In the data rows, zero lies at 4.5, halfway between 4 and 5.
Here are some points, one per row:
[3 5 8 7 6 3 6 3 7 7 9 3 7 5 4 9 4 8 3 5 3 3 3 8 8 7 4 5 3 4 4 4 4 4 4 3 3 4 3 3 5 3 4 4 4 4 4 4]
[4 8 3 4 4 6 3 7 4 4 4 3 4 4 4 6 6 3 4 4 9 9 3 6 4 3 4 8 4 4 3 5 4 3 4 4 3 4 7 4 5 3 4 7 3 4 2 3]
[3 3 6 7 3 6 4 4 3 7 4 3 3 3 4 6 2 3 3 4 6 3 8 4 6 3 4 4 4 3 8 4 4 5 7 7 4 4 8 4 3 4 3 3 3 5 4 3]
[7 8 4 4 4 3 6 6 4 4 5 3 4 7 3 4 6 4 4 4 3 6 4 4 4 4 4 4 4 4 7 8 8 4 4 4 4 8 4 4 4 3 4 3 3 6 9 2]
[3 4 3 6 4 7 6 2 5 4 6 9 4 3 4 4 4 4 4 4 3 3 3 4 7 6 4 9 5 4 4 3 4 5 3 4 8 8 4 3 4 4 4 4 4 4 9 5]
[8 4 6 4 4 4 4 3 3 3 4 5 4 9 5 4 3 3 4 3 3 3 6 4 3 5 4 3 8 4 3 4 4 3 6 4 6 3 3 3 8 6 3 4 4 3 3 5]
[4 4 4 5 7 4 3 4 4 4 4 6 3 7 7 4 3 4 3 4 9 3 9 4 4 7 7 9 4 4 3 9 4 4 3 3 3 8 4 4 4 4 3 5 4 3 7 9]
[6 4 4 2 3 4 3 5 9 4 9 4 4 6 3 4 4 7 4 5 5 6 4 4 3 3 4 7 4 4 4 5 3 3 3 4 9 7 4 4 5 8 4 4 2 7 4 3]
[4 3 6 3 3 8 4 3 4 7 4 4 4 4 3 5 3 4 7 7 6 4 4 4 6 3 3 4 3 4 7 4 6 6 3 3 4 3 3 4 7 4 3 6 4 4 3 5]
[3 3 4 3 3 3 3 3 4 3 3 5 7 6 4 3 5 4 4 4 4 4 3 5 4 3 3 6 5 6 7 8 4 9 3 5 3 4 4 4 4 4 4 3 3 3 4 7]
[4 6 3 5 4 4 3 8 3 4 5 4 5 7 2 4 4 4 4 3 4 5 4 4 4 4 4 4 4 5 9 3 9 3 6 4 4 6 3 3 4 8 4 8 5 5 9 6]
[7 7 4 7 5 8 7 6 5 3 3 4 4 4 5 3 3 7 7 4 3 3 4 4 6 4 3 4 3 7 4 8 4 3 4 3 4 3 3 4 3 7 4 4 3 3 3 4]
[6 4 2 6 4 9 7 8 6 3 4 3 4 3 5 4 7 9 3 4 3 3 4 3 7 5 4 4 8 7 4 5 4 4 6 4 4 4 4 4 3 4 3 4 3 3 4 3]
[5 6 3 4 3 4 6 3 5 4 4 4 6 3 6 4 4 4 4 4 8 3 3 8 4 6 4 3 6 3 4 4 2 4 3 4 7 2 4 6 4 6 3 4 5 2 9 4]
[4 4 3 5 2 4 4 4 4 8 4 4 8 4 8 4 5 4 7 5 4 4 4 5 3 4 6 5 9 3 4 4 4 4 6 3 3 3 4 2 8 9 8 9 3 6 4 4]
[4 6 4 5 3 4 3 3 6 8 4 4 7 6 4 4 8 3 3 3 3 3 3 3 3 4 4 3 4 3 6 8 3 3 3 8 4 6 4 4 4 4 6 4 4 3 4 5]
[5 8 7 4 4 4 4 3 4 4 5 4 4 4 9 4 4 4 3 6 3 4 4 4 4 4 6 4 3 5 3 4 8 4 6 4 3 4 4 4 4 5 3 6 7 3 6 5]
[6 4 7 3 4 3 8 7 4 3 3 8 6 4 4 8 4 3 6 4 3 4 4 4 3 3 8 7 4 3 4 3 3 7 5 4 3 4 5 3 3 4 5 4 3 4 3 4]
[4 7 3 8 4 3 3 4 2 5 4 4 6 4 4 7 3 8 4 8 4 4 9 4 3 4 4 4 5 4 4 3 3 9 4 8 7 4 4 5 4 3 6 3 8 3 5 4]
[9 3 2 2 3 5 3 5 3 3 4 5 5 7 5 5 3 9 4 4 3 3 3 4 8 4 4 3 4 3 4 6 4 4 3 7 4 4 4 4 4 4 4 5 3 9 3 9]
[4 3 3 3 7 3 4 4 3 2 4 3 3 3 5 4 3 5 2 7 3 3 4 4 4 3 5 4 3 3 7 4 3 4 6 3 4 8 3 6 5 3 8 7 4 2 5 6]
[3 4 6 3 4 7 4 4 4 3 5 4 4 5 4 4 9 6 4 6 7 3 4 4 4 4 8 8 3 4 4 8 4 4 4 9 4 4 4 4 4 4 8 4 8 6 4 3]
[3 7 3 3 8 4 4 3 4 6 3 6 4 3 3 3 7 5 3 3 4 3 7 3 3 6 3 4 4 4 7 4 4 7 6 3 4 4 8 4 9 7 4 3 4 5 3 3]
[9 4 8 7 4 3 4 4 3 7 3 4 4 3 3 3 3 6 3 4 5 4 3 6 9 4 4 4 4 5 4 4 4 3 3 7 6 8 9 4 4 8 4 4 7 3 4 4]
[3 3 4 4 3 3 3 6 7 4 5 3 4 3 4 4 3 3 4 3 4 7 4 3 4 6 5 7 3 6 5 7 4 4 4 3 9 3 4 3 5 3 4 3 6 5 4 4]
[4 3 4 3 3 3 8 3 3 4 9 4 2 4 4 6 4 3 4 4 4 7 4 4 4 3 5 5 9 7 5 8 4 4 4 4 6 3 4 7 4 3 4 4 8 9 4 5]
[4 4 3 3 3 4 8 7 4 8 4 9 3 4 4 6 2 4 3 4 3 4 7 8 3 5 4 7 3 5 4 4 3 3 4 7 3 4 4 8 4 6 4 4 4 3 4 4]
[4 7 3 4 4 4 3 3 4 4 4 4 3 3 8 4 4 6 4 1 4 7 4 4 4 3 9 3 4 4 3 6 4 5 6 4 3 6 3 3 4 7 3 3 7 6 6 4]
[3 3 7 3 3 2 6 4 4 5 4 3 4 4 3 3 4 8 7 4 3 3 4 3 3 5 7 7 4 3 4 3 4 4 3 3 3 3 9 4 4 4 4 4 6 3 6 4]
[3 4 7 4 4 3 3 8 4 3 4 3 3 6 7 4 4 3 4 4 8 3 6 8 4 7 3 3 4 4 4 4 2 4 3 3 6 7 3 4 4 6 4 4 5 4 5 3]
[4 4 5 5 4 3 6 6 3 3 3 4 5 3 3 4 4 3 5 4 3 4 4 3 3 3 6 5 3 3 3 3 3 3 3 4 3 3 3 3 3 4 3 4 3 4 6 4]
[9 4 7 4 3 3 4 3 4 3 5 9 5 3 2 4 8 3 3 9 5 4 4 3 3 7 4 3 4 4 4 6 4 5 8 3 5 6 3 3 8 3 3 5 5 4 4 4]
[4 6 3 5 3 3 3 3 3 7 4 6 3 3 4 5 7 4 4 2 6 4 6 3 3 3 4 3 3 7 5 3 4 7 3 3 4 4 3 3 4 4 4 6 4 4 4 4]
[6 3 3 8 4 7 3 3 4 3 3 3 4 4 3 3 4 4 9 3 4 4 4 5 6 4 7 4 3 3 4 7 4 4 4 3 3 7 4 9 9 4 7 3 3 8 6 3]
[3 3 5 3 3 5 4 4 4 7 5 3 3 3 6 3 3 3 2 6 4 4 4 4 5 4 3 4 9 3 3 4 3 4 6 3 3 3 4 3 8 5 8 5 4 3 6 4]
[4 6 3 4 4 4 3 3 4 3 4 3 4 3 6 4 3 4 3 6 3 5 3 3 4 4 4 4 4 4 4 3 8 4 6 4 3 8 4 4 4 2 4 4 7 3 4 4]
[4 4 3 9 7 3 5 4 6 3 9 4 8 4 4 8 4 5 4 4 4 7 6 3 6 4 4 3 3 3 4 3 3 3 4 4 3 4 3 6 4 8 4 4 3 3 4 4]
[6 4 3 4 3 3 5 3 3 3 4 6 3 9 6 4 3 3 4 4 9 3 6 3 4 5 3 8 6 7 3 3 4 3 6 4 4 3 4 4 4 3 5 3 4 4 3 2]
[7 4 4 3 6 5 4 7 6 4 9 4 4 7 5 3 4 3 4 4 4 4 3 4 3 3 4 7 4 4 4 3 4 9 4 4 6 4 4 4 4 8 4 3 6 6 4 6]
[7 4 3 3 3 3 4 3 6 8 4 4 4 9 3 4 9 7 4 4 3 4 9 7 8 3 4 3 3 4 3 4 4 4 7 1 6 3 4 4 3 3 8 4 5 3 4 7]
[3 3 4 4 6 4 3 4 3 2 8 3 6 3 4 3 6 4 4 4 2 6 8 9 4 8 4 4 4 8 6 4 4 3 3 9 4 4 7 3 5 4 3 5 3 3 4 6]
[4 3 3 9 3 7 4 3 9 3 3 5 4 5 4 5 3 3 3 8 4 4 6 4 6 4 3 4 4 4 3 3 7 8 4 7 3 3 4 4 4 3 6 6 8 4 4 4]
[5 4 6 8 4 3 3 7 4 5 4 7 4 4 4 3 4 7 3 3 4 3 4 3 2 3 3 3 4 3 4 3 3 3 2 3 4 3 8 5 6 3 4 4 9 4 4 4]
[7 4 4 4 8 4 3 6 5 4 7 3 4 3 4 3 4 4 4 3 3 3 3 7 3 7 3 7 4 3 4 4 4 9 5 3 7 3 3 4 4 6 4 3 5 6 4 3]
[6 4 7 6 4 9 4 4 4 3 4 4 5 5 4 6 3 3 6 3 3 4 4 4 6 4 7 4 3 4 5 3 3 4 3 4 4 6 3 6 9 4 9 3 5 3 6 4]
[4 4 4 4 6 6 3 4 3 9 4 4 4 4 6 3 4 4 9 8 7 5 3 4 4 3 7 4 3 8 6 3 3 4 4 4 4 8 3 7 3 4 2 4 4 3 4 5]
[4 4 2 6 7 3 4 3 8 6 7 4 3 4 4 8 3 4 8 3 4 3 3 5 7 4 4 4 4 3 7 5 4 7 8 3 4 4 9 3 3 3 4 6 4 4 4 4]
[4 3 4 4 3 4 7 4 4 4 4 4 8 3 8 4 4 4 7 3 6 6 8 8 4 6 4 4 4 4 5 4 7 4 4 4 8 9 4 3 4 3 4 4 7 4 2 4]
[3 4 4 4 9 3 4 4 4 7 4 4 3 5 6 4 4 4 7 7 4 5 3 4 4 3 7 4 8 7 2 3 4 4 3 6 4 6 4 3 7 3 6 4 3 3 4 4]
[3 6 3 4 4 4 4 7 5 4 4 3 4 3 6 4 3 4 3 8 3 3 4 4 4 4 7 3 4 3 3 6 6 3 7 4 8 7 5 4 4 5 3 3 3 3 3 4]
[5 3 5 4 7 4 4 4 4 6 4 4 4 4 7 4 4 4 2 8 4 4 4 3 4 8 9 4 4 9 7 4 4 4 3 3 4 3 5 7 3 4 8 6 2 8 4 3]
[3 4 7 4 4 3 4 7 5 3 5 9 4 4 8 4 7 4 9 4 4 3 4 4 6 6 3 4 4 5 4 4 4 4 9 5 4 3 7 9 9 4 3 4 4 4 7 4]
[4 6 5 4 3 4 3 3 4 3 4 6 3 3 4 4 3 4 3 2 4 4 5 9 4 6 8 3 4 5 7 4 3 4 7 3 3 4 3 5 3 3 6 4 3 4 3 4]
[4 6 3 7 4 3 6 3 3 6 4 5 5 4 4 5 6 3 4 5 3 4 3 4 3 4 4 3 3 6 2 6 3 6 4 6 4 3 4 3 4 4 3 4 3 4 4 4]
[4 4 9 3 4 8 3 3 4 3 4 3 4 4 3 9 4 3 5 4 5 5 4 4 3 2 3 4 5 7 3 4 3 5 7 4 4 4 9 3 3 4 4 6 4 4 9 4]
[3 3 3 6 4 4 4 7 7 3 3 4 4 6 3 6 4 4 3 4 4 5 4 4 3 4 5 3 3 4 3 4 5 9 4 5 9 4 6 7 4 8 4 9 3 3 4 4]
[4 2 6 4 4 4 8 3 4 4 4 3 6 6 8 3 4 4 4 4 5 6 3 5 4 6 4 3 3 4 3 4 7 4 3 5 6 6 4 4 4 3 4 3 3 4 6 3]
[4 6 4 4 5 4 4 3 5 3 4 4 4 4 6 4 4 4 4 9 4 3 4 4 4 3 4 4 3 4 5 4 8 3 5 3 3 3 4 4 4 9 3 4 8 5 3 4]
[3 4 9 9 5 5 7 5 3 4 5 4 2 3 3 2 6 9 4 4 9 4 3 4 3 3 4 3 4 4 4 6 7 4 5 7 4 4 3 4 4 4 8 4 3 4 3 8]
[3 3 6 3 5 3 3 7 4 6 3 7 3 4 4 9 7 4 3 4 4 3 3 7 7 3 4 3 6 4 4 4 9 4 3 4 4 4 3 7 6 6 4 2 4 4 4 4]
[4 3 4 4 7 4 5 4 4 7 4 5 3 4 8 4 4 4 7 7 3 4 4 4 3 3 1 4 5 3 6 4 3 3 3 7 4 7 4 3 5 3 9 8 4 7 3 3]
[4 4 7 4 4 4 3 2 3 6 3 6 4 4 4 6 7 4 4 4 3 7 4 3 6 4 3 9 7 3 4 3 8 3 3 4 7 3 3 9 3 3 3 8 3 4 3 4]
[4 3 4 3 8 3 7 4 4 4 2 4 9 3 6 6 4 6 3 4 9 3 6 3 6 4 4 3 3 4 3 4 4 4 4 4 4 3 4 3 4 4 4 4 4 7 9 5]
[3 3 3 4 6 6 4 4 4 4 3 3 4 5 3 4 5 3 4 6 5 3 3 7 4 7 6 6 3 3 3 6 3 3 5 8 3 3 3 3 4 4 2 5 9 7 4 3]
[3 3 6 3 5 6 3 6 4 5 3 9 4 6 3 3 2 8 4 4 3 9 4 4 4 7 4 6 4 4 3 6 4 4 8 4 3 3 5 4 3 4 5 4 4 4 6 3]
These points spread out most along one direction. Take the direction at right angles to it along which they spread out most. Go by this last direction. For each point below, how far along it does it lie, from 0 to 99? The average is 50, and the first point in the table lies past the average. One standard deviation of the points above along it is 16.
[6 9 4 3 3 3 6 6 3 3 4 4 3 3 4 3 4 4 3 3 4 7 4 4 8 4 4 4 4 4 7 3 7 8 3 4 3 3 6 4 4 3 4 8 4 6 6 3] ~ 57
[4 9 4 3 4 4 4 5 4 3 4 5 4 4 5 4 4 4 6 8 4 4 6 4 5 4 7 4 4 4 4 5 6 3 3 3 4 3 5 4 3 9 6 2 6 5 3 4] ~ 40
[4 3 3 4 4 4 2 8 3 4 7 6 8 4 3 2 5 3 4 4 7 6 4 6 4 2 4 5 4 4 4 6 6 3 4 3 3 3 5 5 4 3 4 4 3 3 4 3] ~ 44
[4 4 5 2 3 7 4 3 4 6 4 3 4 4 3 9 3 4 7 3 7 3 6 2 3 8 4 3 4 4 3 4 7 5 4 6 4 4 3 4 6 4 3 5 4 4 3 4] ~ 56
[7 4 4 4 8 4 4 4 9 5 3 3 4 5 4 3 8 3 4 3 3 4 9 3 6 2 4 6 4 4 6 3 4 3 8 9 4 4 2 4 4 4 3 4 4 4 4 7] ~ 56
[4 4 3 4 7 5 7 4 4 4 4 4 8 8 6 4 6 3 4 4 6 6 2 3 4 6 4 4 4 4 9 3 4 4 6 4 4 3 9 4 4 4 4 3 5 3 2 8] ~ 53
[5 4 4 4 9 3 4 4 7 7 3 5 4 4 2 4 3 4 7 6 5 4 3 4 4 7 6 3 9 6 8 4 4 3 3 6 5 3 4 4 3 4 6 9 4 2 4 4] ~ 56
[4 8 4 4 3 4 3 6 4 4 4 4 7 3 3 4 3 3 7 4 4 3 3 5 3 7 3 4 4 4 3 2 3 4 4 8 6 4 4 7 3 4 9 3 3 9 6 9] ~ 46
[3 4 7 2 6 4 3 4 6 5 8 4 7 4 3 2 4 3 7 3 4 4 7 3 9 6 4 3 7 3 3 4 4 7 3 3 3 4 4 4 3 4 4 6 4 3 3 4] ~ 63
[7 4 3 4 7 8 4 3 4 4 4 4 3 3 4 7 9 3 4 4 6 9 6 8 3 6 4 3 5 3 3 3 7 4 3 3 4 4 9 4 4 4 4 4 4 4 4 9] ~ 56
[4 4 4 3 6 5 8 3 3 4 7 5 8 5 3 3 4 4 3 3 4 3 4 5 3 2 6 3 8 8 4 5 5 4 5 4 7 4 5 8 4 3 3 4 8 9 3 4] ~ 39
[4 3 4 6 4 3 8 4 4 4 2 3 7 4 3 8 4 3 4 4 4 6 4 3 4 4 2 4 9 7 4 8 3 4 4 3 3 7 4 8 4 8 4 4 8 7 3 4] ~ 49
[3 9 5 4 4 4 8 7 7 5 4 4 3 9 3 4 3 3 4 5 4 6 4 4 4 3 4 4 4 4 7 5 7 4 3 4 4 6 4 4 5 3 3 3 4 7 7 9] ~ 36
[6 4 4 7 3 8 6 7 9 3 5 4 4 3 5 3 5 9 3 4 4 3 4 6 3 4 4 4 8 9 4 4 4 4 4 4 3 4 4 4 5 3 4 4 4 4 4 4] ~ 58
[3 3 7 6 3 6 3 3 3 4 4 5 4 9 3 3 5 6 4 4 3 8 4 3 3 8 4 3 4 3 7 3 3 4 6 3 4 4 7 4 3 4 4 3 4 5 5 3] ~ 58
